Each row has a name. After each piece below comes the name of the row it's from, unless a question asks for something else. Each question is about the rows just above it. Places in a row count from 1.

[169 143 168 169 166  98  88 166 158 142  94 132 119  86  95 162  95]  G
[139 151 145 137 151 152  99  99 172 159  93 102 100 111 153  95 159]  V
[ 94 134  94  93  99 152 172  99  99  93 154 161 164 151 102 161 140]  J
[ 95 106  89 102 101 164 140  83  90 108 150 136 155 153 150 104 151]  C
[169 143 168 169 166  98  88 166 158 142  94 132  94 110 166  86 165]  H
Row and place where [ 88 166 158 142  94 132 119  86  95 162  95] starts:  G, 7
[152 172  99  99] begins in row and place  J, 6
asked: [169 143 168 169 166  98  88 166 158 142  94 132 119  86  95 162  95]  G
[155 153 150 104 151] begins in row and place  C, 13
[101 164] begins in row and place  C, 5

[130  93 114 144 117 112 131 136 155 136  97 136 104 156 126 139 131] : Nubu
[140 113 138 125 149 117 127 115 157 147 125 134 103 143 138 117  94] : lovoz
[116 133 134 127 112 121 125 132 114 138 150 137 111 138 119 113 107] : kaso
[107 124 135 139 135  91  83 116 129 137 132 152  77 132 106 119 167] : duvet
[149  89 121 124 131 124 131 149 173 137 137 139 123 143 142 124 140] : mabeg
[119 136 117 106 109 134 114 135 110 138 152 141 111 131 133 107 126] : pif
[139 135  91  83 116 129 137 132 152  78 132 138 127 144  99 126 115] : Lipa
[107 124 135 139 135 126  83 116 129 137 132 152  77 132 110 119 167] : nube
[125 118 128 141 127 126 117 120 130 126 138 138 127 144  99 126 107] : bivos
[145  99 137 153 123 113  89 113 121 110 147 125  75 102 118 126 108] : Zeni
Where does [139 135  91  83 116 129 137 132 152  77 132] start? Give its row and place.  duvet, 4
[114 138 150 137 111 138 119 113 107] begins in row and place  kaso, 9
Where do [125 118 128 141 127 126 117 120 130 126 138 138 127 144  99 126 107] appear?  bivos
[149 173] begins in row and place  mabeg, 8
asked: [107 124 135 139 135  91  83 116 129 137 132 152  77 132 106 119 167]  duvet

[135 132 140 144 112 130 139 116 133 124 140  71 131 132 120 126 108 142
 122 146 122 145 147 126 128 125 135 122] : Nege
[116 118 154 133 138 140 123 124 110 104 129 128 115  99 142 142 100 133
 118 141 128 112 109 123 125 116 136 109] : zelu
[113 133 124 140  71 131 132 133 147 125 134 136 148 109 131 161 130 114
 130 135 135 160 156 147 104 127 124 126] : tole
[130 112 109 123 147 117 124 124 107 123 123 140 136 142 138 133 115 112
 136 145 110 132 108 134 137 129 134 138] : kobuv
[130 124 129 137 129 130 145 124 109 126 128 103 133 142 133 117  93 126
 132 120 121 130 137 141 135 111 151 125] : sizu
[141 140 160 132 103 110 139 133 126 119 137 101 136 121 120 118 131 134
 109 144 118 146 140 140 138 129 141 144] : zedag
[140 153 142 134 133 120 131 133 135 118 131 131 101 112 134 136 124 137
  94 142 162 112 128 124 143 131 135 144] : miful
[140 153 142 134 133 120 131 121 135 118 131 131 101 112 120 136 124 129
  94 142 162 112 128 124 143 131 135 144] : vam
Where does [128 112 109 123] start? Give its row and place.  zelu, 21
Row and place where [114 130 135 135 160 156 147 104 127 124 126] starts:  tole, 18
Row and place where [116 133 124 140  71 131] starts:  Nege, 8
[148 109] begins in row and place  tole, 13
[140 153 142 134 133 120 131 133 135 118 131 131 101 112 134 136 124 137
  94 142 162 112 128 124 143 131 135 144] is in which row?  miful

[105 124 143 124  82  95 150 129 157 110 121 106 158 133 155 134 143 112
 149 128 107  88 129 127 165 145 142 141] : D
[105 124 141 127  81  93 150 133 156 110 117 102 164 137 155 134 142 109
 149 128 105  88 129 127 172 148 142 139] : Q
[108 124 145 121  86  98 149 126 157 111 125 111 150 129 154 133 143 115
 148 128 111  90 129 129 157 141 142 143] : Z
[105 124 142 125  82  94 150 131 157 110 119 104 161 135 155 134 143 110
 149 128 107  88 129 127 168 147 142 140] : M
Where does [142 109] start? Give its row and place.  Q, 17
Row and place where [ 94 150 131 157] starts:  M, 6
[105 124 142 125  82  94 150 131 157 110 119 104] begins in row and place  M, 1
asked: [105 124 143 124  82  95 150 129 157 110 121 106 158 133 155 134 143 112
 149 128 107  88 129 127 165 145 142 141]  D
Row and place where [135 155 134 143 110 149 128 107  88 129] starts:  M, 14
[134 143 110 149 128 107  88] begins in row and place  M, 16

[137 131 130 137 133  96 136] : lel
[122 118 120 124 134 147 156] : rivu
[ 97 130 128 111 137 129 141] : Kogov
[128 110 107 131 128 183 150] : nokam
[175 102 110 162 115 174 155] : ded
[126 122 126 135 155 101 156] : gosog
[118 124 122 130 125 140 143] : Fitun
[115 102 175 110 162 127 120] : kulir
[132 129 131 134 123 121 118] : tubi
Where does [175 102 110 162 115] start? Give its row and place.  ded, 1
Row and place where [128 183 150] starts:  nokam, 5

